Each pair is two rows. How far apart are they, by a hidden measure? 0 means very close, and 30 very far. Two or three weighted sums of its numbers give each row a place; it is the straight-line distance between the places.
[-0.55  0.42  0.73 -1.77 -0.02  1.89  0.29  0.76  0.42 -0.17]
[-0.19  0.66  0.72 -0.94  0.59 -0.25 -0.48  0.95 -0.97  0.46]: 6
[-0.56 -0.37 -0.81  0.59 -0.42  0.04  0.09 -2.05 -0.73  0.16]
[ 0.01  1.13  1.72 -1.66  0.02 -0.3   1.35  1.5  -0.25 -0.51]: 4
[ 0.09  0.51 -0.1  -0.59  0.74 -2.54  0.39 -0.56 -0.83  0.97]
[-0.59 -0.96 -1.04  1.23 -0.38  0.36 -0.5  -2.52  5.6   0.  ]: 11
[ 1.14 -0.71  0.02  1.   -1.56 -2.09  1.02 -0.66 -0.02  0.87]
[ 0.27 -1.52 -2.13  0.63 -0.4   0.7  -1.07 -0.65  0.07 -0.36]: 18
[ 0.12  0.95  1.21 -0.76 -0.12  2.52  0.08  0.92 -1.   -0.58]
[ 0.13  0.82  0.03 -1.35  0.53 -2.02  0.23  0.95 -1.24 -0.03]: 20
[ 0.49  1.    0.11 -1.27  1.06 -0.71  1.35  0.83 -0.58  0.73]
[-0.16 -1.01 -1.82  1.2  -0.05  0.86 -0.62 -1.05 -0.01  0.57]: 11
[ 0.85  1.11 -0.7  -1.64  0.2  -0.35  0.22  1.12  0.4  -0.44]
[ 0.24  1.46  1.46 -1.23  0.34  0.74 -0.67  1.4   0.32  0.64]: 17
[ 0.14  1.28  1.42 -1.49 -0.5   0.75  0.03  1.12  0.13  0.34]
[-0.22  0.56  0.3  -1.14 -0.31  1.36  0.11  2.65  2.01  0.52]: 22
[ 1.31 -0.48 -1.33  0.88 -0.56 -1.92  0.47 -0.24  0.55 -0.47]
[-1.66 -0.17 -0.72  0.15  1.56  0.33 -0.56  0.4   2.58 -1.22]: 15
[ 0.83  1.17 -0.14 -1.57 -0.86 -1.    0.5   1.19  0.31 -0.57]
[ 2.    1.38  0.12 -1.08 -0.45 -0.29 -0.66  0.1   0.01 -0.94]: 9
[ 0.44  0.01 -0.29  1.04 -0.03 -0.38  0.02 -1.71 -1.56  0.38]
[-0.25 -0.55 -0.59  0.52  0.51 -0.24  0.29 -1.39  0.02 -0.02]: 9
[-0.78  0.99  0.9  -0.93  1.97  1.06 -1.24  1.79  0.3  -0.16]
[-0.67  0.38  0.21 -0.44 -0.73 -0.24 -1.01  0.04 -0.56  0.98]: 8
[ 0.63 -0.85 -1.19  1.45 -0.01 -1.54 -0.17  0.19  0.22 -0.46]
[ 1.14 -1.12 -0.51  0.5  -0.65  1.2   0.   -0.63 -0.69  0.12]: 19
[ 0.06 -0.44 -0.05  0.87 -0.9   0.58 -1.02 -0.31  0.51 -0.83]
[ 0.89 -1.36 -0.85  0.92 -1.13  1.46 -0.48 -0.18  0.53 -1.12]: 7
[ 0.21 -0.54 -2.76  2.11  0.21 -1.87  0.6  -1.11 -0.6   0.28]
[ 0.48 -0.85 -0.23  0.3   0.9   0.89 -0.97  0.54  1.54 -0.83]: 8
[-0.94 -0.34  0.16  0.71  0.2   0.67 -1.    0.23  0.48 -1.14]
[-0.61  1.33  0.75 -0.71  1.49  0.21  0.2   0.9  -0.03  0.06]: 15
[ 0.46 -0.27  0.13  1.07 -0.24 -0.58  2.08 -1.88 -0.91  0.07]
[ 0.13 -1.24 -1.08  1.04 -0.01  0.31  1.27 -0.77  0.17 -0.01]: 18
[-0.51  0.33  0.55  0.17  1.55  0.48 -0.27  0.09 -1.63  0.7 ]
[ 0.69  0.79  1.87 -0.49  1.2   0.42  1.48  2.   -0.28  0.93]: 14
[ 0.14 -1.49 -2.6   1.31 -1.56 -2.41 -0.75 -1.39  0.25  0.23]
[ 0.15  0.88  1.14 -0.95 -0.52 -0.61  0.04  0.88 -0.78  0.65]: 25
[ 0.04 -1.02 -1.37  1.08 -0.42  0.74 -0.67  0.93  1.05  0.3 ]
[ 1.65 -0.96 -1.25  0.53 -2.26 -1.31  1.06 -0.67 -0.02 -0.79]: 10
[ 0.87  1.52  0.98 -1.2   0.51  1.74  0.27  1.06  0.52 -0.08]
[-0.24 -0.91 -1.62  1.09 -0.03 -0.97 -0.21 -1.57 -1.2   0.02]: 18
[-0.11 -1.04 -1.16  1.12  0.13 -0.73 -0.52 -1.31 -1.28 -0.01]
[-0.53  0.72  1.3  -0.94  0.92  0.42 -0.2   1.36  0.57 -0.02]: 8
[-0.95  1.61  0.72 -0.98  1.73 -0.93 -0.74  1.01  0.21 -0.27]
[ 0.6  -0.87 -0.64  1.14 -0.56 -0.12 -1.74 -0.64  1.65 -0.57]: 12
[ 0.09 -1.32 -0.19  0.11 -0.36  0.36  0.79 -1.38  0.25  0.12]
[-0.65 -1.48 -1.39  0.65 -0.26 -0.31  0.41 -1.56  0.83 -0.2 ]: 12
[ 0.4  -1.65 -0.39  0.78 -1.31  0.03 -0.23 -0.63  0.87 -0.72]
[ 1.13 -0.88 -0.67  0.68 -0.05 -0.82  1.27 -0.83  0.06  1.14]: 19
[-0.22  0.02 -0.84  1.19  2.79 -2.05  1.81 -0.84 -0.89  0.22]
[ 0.92 -1.3  -0.66  1.43  0.04 -0.59  1.61 -1.07 -1.35  0.77]: 7
[ 2.08 -0.39  0.12  1.09 -0.18  0.8   0.79  0.18  0.    0.31]
[-0.24  0.25  0.68 -0.39  1.35  0.51  0.57  0.17 -0.63  0.66]: 13
[-0.47  1.18 -0.4  -1.25  0.3  -0.25 -1.97 -0.12 -1.55  0.85]
[-0.24  0.6   1.06 -1.35 -0.13 -0.29  0.3   1.33 -0.04  0.04]: 4
[ 0.    1.45  1.14 -0.69  1.12 -0.12  0.31  1.12  0.48 -0.11]
[ 1.17  1.5   0.04 -1.14 -0.01 -1.13 -0.32  2.06 -0.22 -1.82]: 17
[ 0.54 -1.67 -0.82  1.48 -0.53 -1.17  0.11 -0.79  0.58 -0.53]
[ 0.71  1.23  0.36 -0.16 -0.31 -0.98 -0.72  1.34  1.3  -1.63]: 2
[ 0.77 -1.31  0.13  1.32 -0.04 -0.01  1.23 -0.88 -1.39  0.15]
[-0.87  1.37  0.94 -1.34  1.68 -0.49  0.    0.81  1.6  -0.25]: 9
[-0.41 -0.77 -0.96  1.52 -0.39  0.17 -0.52 -1.32 -0.39 -0.22]
[-0.27 -0.71 -0.13  0.86  0.19  0.09  0.28  0.12  0.47 -0.35]: 7
[ 1.44 -1.17 -0.19  1.16 -0.16 -0.03  2.36 -0.95 -0.97  0.22]
[-0.56  0.6   0.79 -0.71  1.48 -0.72 -1.39 -0.89 -0.78  0.39]: 7
[-0.49  0.65  0.37 -0.84  0.37  0.86  0.17  2.26 -0.17 -0.35]
[ 0.64 -1.58 -1.92  1.71 -1.6   2.06 -0.2  -0.55  0.61 -0.33]: 5
[-0.33  1.53  0.59 -0.42  2.3  -1.05 -1.02  0.7  -0.94  0.49]
[ 0.61 -0.62 -0.03  0.16 -1.05  0.82  0.42 -0.59  0.17  0.71]: 4
[ 0.07  0.32 -0.11  1.26  0.41 -1.2   0.58 -0.16 -0.08 -0.96]
[ 0.82  2.14  0.64 -0.61  2.35 -0.74 -1.1   1.3  -0.06  0.54]: 27
[-0.51 -0.44 -0.36  0.9  -0.93  1.61 -0.86  0.04  1.76 -0.92]
[ 0.75  1.26  1.48 -1.07  1.84 -0.43  0.71  0.01 -1.53  0.16]: 25
[ 0.38 -1.52 -2.29  1.12 -0.78 -0.85 -0.5  -1.72 -1.12  0.13]
[-1.58  0.63  1.22 -0.5   0.43  1.68 -0.9  -0.97  1.75  0.26]: 24
[ 0.25  1.45  0.14 -1.06 -0.37 -0.91  0.2   0.86 -0.09  0.17]
[-0.35  1.09  2.29 -1.36  0.55  1.78 -0.89  1.4   0.56 -1.  ]: 15
[-0.4  -0.73 -1.    0.5  -0.3  -1.05  0.43 -0.19  2.31 -1.24]
[ 0.31  1.15  0.66 -0.91  1.29 -0.1   0.1   0.57 -0.43 -0.07]: 21
[ 0.02 -2.1  -0.3   0.69  1.77  0.41  1.64 -0.87 -1.24 -0.18]
[-0.51  1.82  0.79 -0.08  1.82 -0.83 -0.67  2.06  0.45  0.21]: 12
[ 0.18  0.66  1.29 -1.39 -0.32 -0.09  0.4   0.68 -0.18 -0.11]
[-1.35  1.64  1.44 -0.11  2.99  0.14 -0.16 -0.06 -0.61 -0.05]: 10
[ 1.11  1.53 -0.08 -0.47 -0.92 -0.12 -0.33  1.22  0.22 -0.96]
[ 0.03  0.62 -0.81 -0.98 -0.64 -0.65 -1.34 -0.17 -0.7   0.32]: 5
[-0.32 -0.38  0.36  0.48 -0.95  1.33 -0.22  0.13  0.77 -0.71]
[-0.23  0.91  1.43 -0.93 -0.24  0.9   0.4   0.14 -0.68  0.5 ]: 17
[ 1.32 -0.64 -0.58  0.18 -0.5  -1.38  0.3  -0.32 -0.78  0.57]
[ 0.99  0.58  0.34 -0.62 -1.3  -1.25 -0.19  0.88 -0.11 -0.49]: 9
[ 0.35 -0.75 -0.41  1.   -1.19  0.13  0.37 -0.72  0.34 -1.45]
[-0.13  1.41  0.47 -1.53  0.05  0.58 -0.36  1.64  0.19 -0.06]: 14
[-1.82  0.7   0.67 -1.46  0.38  2.16 -0.83  0.98 -0.48 -0.11]
[ 1.09 -0.19 -0.82  0.58 -1.6  -0.02  1.53  0.35 -0.68  0.8 ]: 22
[ 0.14  1.08  1.16 -0.85  1.71 -0.21 -0.53  1.27 -0.42 -0.04]
[-0.29 -0.74 -0.28 -0.91 -1.12  0.05 -0.93 -0.46 -0.01  0.63]: 1
[-0.31 -0.11 -0.27  0.99  0.31 -0.16  0.93 -0.46 -0.11  0.47]
[-0.96 -0.91 -1.52  0.52  0.72 -1.47  0.54 -1.58  0.59 -0.18]: 9
[ 0.46  1.2   1.56 -0.67 -0.44  1.04  0.49  0.86  0.89 -0.18]
[-2.08 -0.09  2.04 -1.23  0.13  1.92 -0.64  1.47  1.11  0.37]: 10
[-0.28 -0.59 -1.01 -0.86 -0.34 -0.97 -0.85 -0.27 -0.56  0.68]
[-1.1   0.17 -0.7   0.6   0.98  0.52 -0.57  1.41  2.99 -0.54]: 16
[ 0.84  1.24  0.36 -0.72 -0.27  0.7  -1.04  0.43  0.1  -0.38]
[-1.19  1.28  0.49 -2.11  0.32  0.7  -0.32  1.14  0.76  0.01]: 7
[ 1.8   0.03  0.56  0.94  0.23 -0.25  1.49 -0.14 -0.12  0.55]
[ 0.4  -0.66  0.53  1.04 -0.25 -0.65  1.5  -0.5  -0.81  0.42]: 15
[ 1.   -0.75 -0.44  1.41  1.02  0.39  1.16  0.5  -0.23  0.28]
[-0.7   1.57  1.65 -1.2   0.73  1.48 -0.64  0.67  0.75 -0.29]: 22
[-0.01 -0.2  -0.26  0.37 -0.73  1.53 -0.81 -2.44  1.46 -0.73]
[-0.31  1.76  0.77 -0.29  0.08  0.07  0.25 -0.5  -0.05  0.53]: 5
[ 0.65 -1.29 -2.03  0.92 -0.91 -0.26 -0.95 -0.11  0.39 -0.24]
[ 1.84  1.42  0.23 -1.12 -0.59  0.45  0.23  0.71  0.84 -0.18]: 22
[ 0.22 -1.38  0.65  0.9  -1.29 -0.77  1.22 -0.93  0.75  0.1 ]
[-0.79  0.24  0.97 -0.23  1.39  0.2  -0.36  1.41 -0.07 -0.47]: 10
[-0.98  0.12  0.97 -0.92 -1.67  0.11  0.33  1.05 -0.21  0.48]
[ 0.04 -0.75 -0.68  0.8  -0.79 -0.59 -0.01 -1.15 -0.01 -1.06]: 8
[ 0.91  0.08 -0.37  0.45 -0.13 -0.27  0.74 -0.05  0.04  0.02]
[ 1.68 -0.65 -1.95  1.65 -0.15 -1.58  0.12 -0.54  0.3  -1.37]: 17
[-1.28 -1.12 -1.06  1.01 -1.21 -0.97 -0.64 -0.22  0.32 -0.82]
[ 0.46  0.48  0.79 -1.24 -1.19  0.72 -0.26  0.44 -0.19 -0.2 ]: 25
[ 1.31 -0.8  -1.07  0.63 -0.27 -0.54  1.32 -0.11 -1.33  1.22]
[-0.07  0.61  1.28 -0.69  0.82  0.96 -0.49  0.34  0.21  0.55]: 15
[ 0.07  1.29  0.37 -1.85 -0.06 -1.01  0.55  1.56  0.68  0.39]
[ 0.61  0.91  1.57 -1.27  0.43  1.79 -0.55  1.53  0.19 -0.38]: 12
[-1.29 -0.26 -0.39 -1.    0.65 -0.27 -0.09  0.04 -0.05  0.95]
[ 1.16  0.23  1.15 -0.82  0.95 -0.83  0.62  1.02 -0.8   0.58]: 13
[ 0.13  1.55 -0.77 -0.52  1.49  1.03 -0.87  1.42  0.64  0.02]
[-0.31 -0.31 -1.32 -0.74 -0.17 -0.31  0.53 -0.21 -0.33  0.45]: 8
[ 0.21  1.16  1.35 -1.35  0.19  1.01 -0.58  1.19 -0.66  2.12]
[ 0.09 -0.72  1.03 -0.39 -0.99  0.76  0.19  0.83  1.24  0.07]: 18
[ 0.34 -0.92 -0.65  1.16  0.05 -1.6  -0.01 -0.93  0.4   0.05]
[ 0.83 -1.5  -1.26  0.94 -1.32 -0.62 -0.35 -0.55  0.   -0.38]: 6
[-0.3   0.22 -0.33 -1.42 -0.5  -0.21 -0.71  0.34 -0.27  0.4 ]
[ 0.19  1.09  0.67 -0.56  0.17  1.23 -0.13  1.38 -0.1   0.62]: 5
[ 1.59  0.21 -0.01  1.06 -1.06  0.29  1.23 -1.14  0.18 -0.04]
[ 0.04 -0.78  0.1   1.   -0.65  1.19 -0.11 -0.04  1.29 -1.08]: 17
[-0.5  -0.89 -1.02  0.44 -0.61 -0.92 -0.15 -1.23  0.03  0.19]
[-1.54  0.84 -0.31  0.63  3.4  -1.8   0.32 -0.67  0.81 -0.1 ]: 2
[-1.04  1.39  0.42 -0.23  0.93 -1.19 -0.55  0.92  0.15  0.53]
[ 0.39 -1.58 -1.78  0.74 -0.61 -1.06 -0.69 -1.78 -0.56  0.06]: 5
[-0.24 -0.99 -0.84  1.17 -0.42  1.27  0.01 -1.48 -0.41  0.04]
[-1.42  0.55  0.65 -1.56 -0.29  1.64 -0.87  0.96  0.42 -0.55]: 5
[-0.32 -0.38 -1.41  0.72 -0.35 -0.82 -0.63 -0.58  0.52 -0.39]
[-0.92  1.11  0.81 -0.53  2.47 -0.53 -0.43  2.17 -0.27 -0.05]: 4
[ 1.4  -0.22 -0.74  2.08 -1.28 -1.09  0.9  -0.89  0.38 -0.18]
[-1.23  0.85  1.5  -1.72 -0.45  1.03 -0.03  1.11  0.72  0.17]: 15
[-0.18 -0.28  0.71  0.46 -0.99  0.22  1.95 -0.42  0.56  0.28]
[ 0.29 -1.   -0.37  2.45  2.04 -0.55 -0.05 -1.06 -0.87  1.09]: 15
[ 0.78 -0.83  0.32  0.42 -0.61 -1.32  1.49 -0.59 -0.28  0.18]
[-0.27 -0.84 -0.53  0.79 -0.56 -0.05 -0.14 -0.2   0.93  0.31]: 9
[ 0.05  0.95 -0.32 -1.18 -0.36 -1.02  0.17  0.43 -0.41  0.63]
[ 0.02 -1.38 -1.67  1.3  -1.41 -1.8   0.44 -0.98  1.13 -0.54]: 17
[-0.11 -1.4   0.19  0.52  0.78  2.   -0.11  0.41 -0.18 -0.25]
[ 0.38 -0.83 -0.56  1.03 -0.97 -0.04 -2.98 -0.54  0.62  1.67]: 24
[ 1.31 -0.24 -0.95  0.81 -1.36 -0.74  0.8  -0.52  0.02 -0.29]
[-0.05 -1.23  0.5   0.99 -1.33  0.5  -0.29 -0.24  0.68 -1.09]: 14
